[-3.406,8.322,6.766,-1.984,-3.407,-1.519,4.244] -> B
[4.028,-8.352,-2.919,0.836,-5.900,-2.236,3.568] -> K
[-1.518,7.881,9.028,0.032,-0.306,7.882,-1.694] -> C
where: [-3.407]
B, 5
where: [-1.519]
B, 6
where: [7.881]
C, 2

[0.419,0.350,0.154,-0.129,0.060,-0.067,0.357,0.117,-0.050,0.620] = G
[3.828,1.240,3.222,-7.166,7.786,-0.260,6.453,9.486,-3.082,7.958] = R
[3.159,1.008,2.678,-5.068,6.640,0.176,5.216,7.967,-2.911,5.896] = T
[-3.061,-0.913,-2.709,6.786,-6.836,0.533,-5.582,-8.259,-1.849,-6.985] = Z
[1.309,-0.735,1.932,-1.848,5.762,1.858,2.756,6.895,-3.902,1.287] = Q
[-0.066,-1.770,-2.470,6.682,-5.560,1.278,-5.586,-6.730,1.253,-7.827] = N
[1.704,-3.529,0.912,-3.426,1.562,-1.293,2.518,1.946,0.381,4.335] = F
[1.843,-0.134,2.088,-2.465,5.881,1.369,3.388,6.981,-3.528,2.444] = S
[3.828,1.240,3.222,-7.166,7.786,-0.260,5.337,7.110,-1.948,6.954] = L
[0.066,0.050,-0.063,-0.034,-0.633,-0.033,-0.181,-0.534,0.097,0.244] = J
[0.540,0.531,0.289,-1.221,0.784,-0.622,0.984,0.772,0.341,1.445] = W
where: [-1.848]
Q, 4
where: [1.008]
T, 2
where: [-3.528]
S, 9
where: [-3.061]
Z, 1
where: [0.912]
F, 3
where: [-0.067]
G, 6

[-4.303,1.889,-0.902,0.957,0.185,3.265,5.336] -> V
[-1.811,5.793,-5.776,-5.878,5.365,6.169,-4.021] -> A
[-1.811,-5.469,3.405,-3.417,1.339,5.916,1.305] -> P
[-1.811,-5.469,-0.887,-3.417,1.339,5.916,1.305] -> H
[2.621,-4.754,2.626,3.204,5.569,0.808,-4.666] -> X
[5.765,-5.469,5.915,-3.417,-4.022,5.916,1.305] -> D
[1.890,0.956,-2.367,-2.910,-0.456,3.074,-0.325] -> M
[1.628,-2.143,6.963,-4.360,-1.812,-0.069,-1.661] -> U
where: [-4.021]
A, 7
where: [3.074]
M, 6
where: [0.957]
V, 4
asked: [-4.303,1.889,-0.902,0.957,0.185,3.265,5.336]
V
where: [1.890]
M, 1
where: [-0.902]
V, 3

[-0.175,-1.691,1.455,-2.951,2.108,1.039,1.379,-0.314]  tesud
[-0.175,-1.691,0.733,-2.951,2.108,1.039,1.379,-0.314]  sop
[0.210,-0.098,-1.837,2.835,-2.066,-1.979,-1.249,0.296]  gobid
[-0.282,-2.013,1.512,-4.530,3.253,1.933,2.107,-0.470]  supog
[0.210,-1.583,-1.837,2.835,-2.066,-1.979,-1.249,0.202]  luse
[-0.013,-1.690,-0.100,-0.398,0.266,-0.024,0.203,-0.039]  nos
[-0.076,-1.290,0.124,-1.541,1.089,0.337,0.791,-0.129]  borel
[-0.141,-1.407,1.934,-2.482,-1.289,0.915,1.221,-0.222]  molik
[0.041,-8.021,-3.875,-2.253,1.410,-3.014,1.374,-0.237]  Dage
where: [1.933]
supog, 6
where: [0.203]
nos, 7
where: [-0.237]
Dage, 8
where: [-1.290]
borel, 2

[0.084,-1.082,-2.350,-0.115] -> Bipat
[7.407,0.312,-1.327,-0.760] -> mago
[-0.661,-0.793,-1.081,-0.716] -> foma
[-2.006,0.971,3.109,-0.190] -> gutu
[-1.670,-0.341,-1.395,2.109] -> Nese
[-1.749,-1.991,-2.526,3.904] -> tir
[4.440,-1.299,-2.187,-0.784] -> pif
[-0.782,-2.547,-2.635,1.878] -> zifo
[-1.177,-0.840,-1.003,-0.645] -> Tido
[-1.246,-1.068,-1.737,0.905] -> Tovab
where: [-0.341]
Nese, 2
where: [-1.081]
foma, 3

